Each path below is one point turned by a fixed rotation once a step. After each direction that follows a path, write how fast that rotation turns it, in degrees each step (0 if it stays still).
Each turn is a multiple of 5 degrees from 10 to 175, or 0.
Each row of a path follows its step; steps can be skipped.
path 1
step 0: [-23 -17 -45  -2  -2 -24  16  19  10   4  28   7  46  -1  11  -8  25  13
   0 -21  31  17  11 -18 -25 -63   2 -14   4 -37  20 -37  19 -10  16 -48
   7   2  43  19 -25]
step 1: [ 45   6 -30   5  54 -15  33  -2 -14   2 -23 -31  49 -29   2   4 -12  -2
   3   7 -35   5 -24 -27  35   4   9   2  -4   4  36  -9   0  27  19 -44
  14   4  -4 -16  58]
step 3: [ 24  41  -3   4   0  27  61  33  15 -13  -8  46   3  40  -1  30  21  -1
 -34 -17 -13   9 -24  52 -41  -1  16 -17  34  23   1   4   3  -3  -5 -44
  12   3 -13  20   2]
step 4: [ 10 -15  32  -9  -5 -22  25  16 -35   5 -74  10 -26  39  42  15 -29  -9
  57  11 -19  13 -10  -8 -14 -29   1 -15  19  -9   6  32 -15   0 -15  12
   4 -13  38   7  31]
step 6: [-15 -20  -8   7  31  34   0 -35 -21 -54 -24 -41 -27  30  11   2  22  -1
 -40 -22 -24  16   3  10   1 -16  10 -28 -10  20  46 -28   5  25  -1  10
  24  55  12  -9  20]
step 7: [ 29 -35  25 -41   4  24 -28  30 -18  -3 -16 -25  10 -32   4   3  51 -17
 -10   2 -41 -49 -10 -27 -11  14   3  -5   6  21   4   6   4 -68  -4  26
 -27   4  36   6  -4]
step 8: [-10 -29  17  15  28  11  19   0  36  -8   0  44  12 -28 -35  34  32  12
   4 -32  -5  15  12  52   8  -3  12  40  -5  30 -42 -31 -32  -8   7  30
  14   4  37  21  17]
step 10: [-14   0   2   4 -10   7 -31 -16  18  17  17 -21 -16 -34 -24   0  13  12
  23  48 -38   7  -1  -5 -17 -46  11 -19  16  69  -3   4  -6  33 -16   6
 -23 -68  -7   9 -15]
step 11: [-31  -3  23  -2 -26  -1   6  11  -2 -36  20   7 -15  -9 -28  41  24   1
  15   9 -12  37 -14 -19 -22 -19 -60   3 -17  -5   8 -32  26  43  58  -5
  21  26   9 -16 -33]
Speeds:
[-10  -5   0   7  10   4  11   1  -9   3   7  -4 -15  -2   5  19   4 -12
  10  -9  12  -4  -7   3  -2   6   2  -3 -14  -4  15   0 -11   7   5   9
   2 -12  -1  -9   7]
155
[  9  -7  -4  17  -4   3 -12  -5  -8  12  -2  -4   7 -14  13 -10  -8 -11
  -7   9   4  11   0   7  -3  -7   7  -8  -9   7   7  -3  10  14  14   3
  -2   2  -2   5   1]
80
[ 10   1 -12   0   7 -10  -3  -3  -7  -8   7   1  -4   9  13   8   0  -3
   2 -10  -7   3  -6 -16 -11  -9  12   4   6  12   1  -5   3  -4  -3  -1
 -27  -3  -5   4  -4]
115
[  6  -5  11  10   1   8   5  17  -6  -8   0  11  -7 -11  -1   6   2   4
  -9  -3   0   4  17   0   8  16   5   6  -5   3   3  10   5 -13   3  -5
 -11   5 -10  13   8]
70
[ 12   6  -5  -7   1  13  -6   6  -7 -22   4  -7 -12  -6  -3   2   0 -14
  -6   5  -2  -8   2   3  -2  -3  -8 -18  -2   6  -9  -1  -7   4  -3  -3
   9  -2 -11   6 -18]
90
[  0 -18  -4 -12 -13 -17  -1  -1  -5   3   4   8  -2  -2   7   3   2  -7
  -9  -1  -1  -5   3  -1  -3  -4  -7  -2  -4 -14  11  20   7 -12   4   4
   3   2   5  -4 -19]
155
path 2
step 0: [ 56  12  18  52  50 -34 -62  -6  17 -56  11  10  -3 -12  -7  -3 -28 -57
   4  24  19  23  18  23   0 -10   4   1   9   6  -4  14 -15   8 -21  -3
 -30  -4 -18  18   1]
step 2: [-25  56   1 -36   2  28  21 -19  25 -11 -19 -23 -27  18  -9  23 -30 -36
 -11  26  14  -9  62 -25 -22  -3  -3  38 -22 -41 -43  22 -13 -20 -13 -14
 -12 -18  -5  26   3]
step 5: [-10  19 -50  -6  19 -19   9 -28  -5  -1 -41 -17   6  38 -13  -7 -51 -45
  -3  25 -18  44  -3 -28   5  -1  13  27 -44  -4 -37   5   4  23  19 -36
  -3  55  18 -10   8]
step 6: [  1  32  -5  35  12 -13  12 -16  -2  31 -14  -6 -11  25 -23 -26  -5 -42
  -7  36  33  -1  22  25 -15 -26  14  24  26  56 -16  28  55  13  40 -16
 -30  12  38 -13 -26]
step 7: [-17  21  31  34  21   4 -49  18  11 -35 -42  33 -14 -15  -8  11  21 -55
   2  15  24  -6  23  10   4 -32  22 -18  19  -7 -27 -32   8   7 -18 -16
   6  -1  61 -42 -11]
step 8: [ 14  -5  21 -13   4   9  10  23 -15 -76 -10 -10   3 -18  29 -32  -2 -59
  -2  -9   5  38  11   0 -18  -3  49   8 -22 -18 -62 -31   5   4  16  -8
 -29  33  12   8  18]
step 9: [ 37 -13  -9  -7  -9  21   9  37   8 -22  17   4 -36  19 -13 -38 -10 -21
 -28  45  12  12  47  13 -34 -19  -9  32   4  -3 -20  19   9  26   4 -48
 -70 -26 -14   7   3]
step 10: [ 25  -6  -3  37  27 -34 -32  38  19  14 -11  20  -8   7 -34  13 -19 -57
  45  15  -1  15  57 -17 -52 -18   4  25   2 -33   0  -9  -7   0 -26 -19
  17 -39 -11  15  -7]
step 11: [  5  31   2 -37 -24 -14   4  27  11 -14 -16   3  -6 -57 -16   3 -28 -57
  44 -26 -20   3   9 -23 -37  -2 -12  31  18   6 -32   3  20 -25  10 -13
  15  29  29  62   7]
Speeds:
[ -4   4 -12  20  12  -1  -7  11   2   2   2  -8 -12   7  -8  -8  14   4
   5  -3   3   0  -4  13  -5 -21  -9  -7  -1   5  -2   3  -4  -6 -11  14
   1   0  -4   7   1]
110
[ 14  -4 -11  -8  11 -10   8  -3  -6 -12   5   1  -8  -2   0  19  12  -7
   1  -4   3  -5  -6   1   1   2  -2  -2   1   7  -5  -4  16  -5 -15 -12
  14  -6  -4  -8 -10]
110
[ 11  -1  -2   0   4  -3 -14   7   1  -8  10   5  -4 -17  13  -1   1  10
  -1   6  -3   5 -20   8  13   4   5   0 -12   3 -13   3 -11  -2   0  -9
 -10   8   1   2  12]
90
[  3  -3   7   4   9  -7  12   2  -8   9   8  -6  10  -3   8 -10  -2  -7
  20 -14   1  12  -5   5 -12   9  15   1 -11  13  -4   0   5  -5  10  10
   1  -4  -6  -2  -1]
145
[  1   8 -21   4  -7  26  14   0  -5  -4  -5  -8 -13   1   2   8  -2   2
   0   4  -4  11   2   2   9   4   9   5  -2   2  -3   6   1  -5  12   2
  -7   2 -13   2 -10]
110
[  5   4  -2  14   3 -17   6  -8   0  -2  -5 -10   9   1  -1  15   3  -2
  -6   1   4   2   4 -10   4   1  11  -2   8 -11 -15  -8  -6   6   4   8
   6  11 -13  16  12]
135
path 3
step 0: [  6  16 -15 -27 -34  40 -12 -17 -46  38  -4   4   9  30  10  26  16  10
   0  16   4   1 -29   0  -3  40 -36 -21 -29   3 -28  17 -66 -11  39 -25
   5  28 -19  -2   2]
step 1: [-31 -19   2  -3  14  45  -3  34   9  -5  -5  -9  26 -34   6 -28  14  14
   2  26 -22 -22   1 -35  -1 -19 -11 -62  -1  19   8   4   9  39 -17 -61
 -42  -7 -24  35  16]
step 2: [-26  49  33 -20 -37   7 -23 -10 -49 -17 -10  14  36 -12 -11  12  31 -36
  -1 -44   8 -40 -17 -11  20 -28   4  18  -4  22  15  -6 -21  -7  35 -24
 -17  34  16  -8  22]
step 3: [ 30  -7 -20  14 -24 -20 -43   6  11  26   6  38   6 -11 -23  23  24  25
 -23  32  -5 -15  -1 -20 -13 -11 -26 -68 -43 -20  20   2 -18 -21 -11 -14
 -59  -3  23  -8  20]
step 4: [ 12 -21   1  -9 -11  62 -36   5 -13  17   6 -38  45  40  13  -9  43  -7
  11 -43   0   3  -5 -20  10   2 -43 -10  -8  12  34   0 -36  -7  37 -17
  20 -19 -22  28  -1]
step 6: [ -5  30   6   7  -5  32 -21 -13   1 -16  16 -44  11 -40  -4   5  24  15
  -3 -14 -41 -57   6  16 -13  -8  15 -29 -12  19  13  34 -32 -36  54 -31
 -31  29   5  21  15]
step 8: [-33  20 -19  -6  24  40 -40  20 -13  38  13 -23   9  31 -11   4  23  -1
 -68   0  17 -26 -17 -47   9 -30 -22 -37  -9  -1  15  12 -45  26  18 -10
 -10  11   2   5   4]
step 9: [-11   1  13  -9 -48  14 -27  47 -21  -8 -22  31  18 -26  30  14  19  14
  34  12 -42   6 -10  -1  22 -10 -37  12 -24  30  18 -14 -45 -19  -8 -50
 -20  -8 -19  15  29]
step 10: [ 18  16  30 -27 -18  17 -12  -9 -39 -25 -16 -14  39   6 -35  -3  36  -2
 -14 -15   3 -46  31  -4 -48 -23   4 -74   1  -4  31   3  10  -6   4   5
 -31   7   0  28  10]
Speeds:
[  6   2  -7 -13   3  -2  11   1 -15  14  -9   6   3   4 -16  16  -6  -1
 -10   7   3  -8 -15   1 -11  -1  11  -7   9  -1  -6  -5  -9   2   0  12
  -6   0   0  -6  -6]
140
[-10   5   1  -1  -2   2   1  12  -2   5   1  -1   7  10   5  14   3  -4
  21  -6 -10   9 -20   2   0   5  -2   8   5 -10   2  -6  12 -10   6  -3
   1  12  15   9  -6]
155
[ -8  10  -2  12  11   5  -5   0  15   2   3   5  -3  -1 -12 -10  -2  -7
   4  12  -1 -11  -2  -5  -5 -10   6 -11   2 -18  -2 -12  -4  -9   3   3
   9  -4  -8  20   1]
155
[  9 -12  -1   6   3  13   8  -1  -5   3  -4  -3  15   6   4 -22   5  -2
   5  -4   5  -5  -4   6  -8  13  -2 -17   3   3  -2 -13  11  13  -1  -2
   6  -9  12   0  -5]
115
[-13  -9   8   8  -5  -6  -7  -3  -1 -16  -6  -3   6   1   2   2 -13  -3
   1 -10  -9 -19   1  -1 -23   5  11   6  -5   5  -8  -8   0  -1 -10   1
  -9   7  -1  -1   8]
90
[ 15 -12   3  -1  -3  -6  -7   2   0 -17  -7 -10   7   7  -8   5   7   9
   8   5  -7  10  10   2 -10   0  -2  -6   4  -1   8  -2  -8 -12   2  12
  14   3 -10   0 -18]
60
[  9  -2   9 -14   3   2 -23  11  -7   1  12  -9   4  -8  -4   8  16 -13
   1   7   0 -13  -7   4   6   7  -4 -10  -9   0  -1  -4  -3   6  -3  -9
  -2   8  -8   1   7]
0
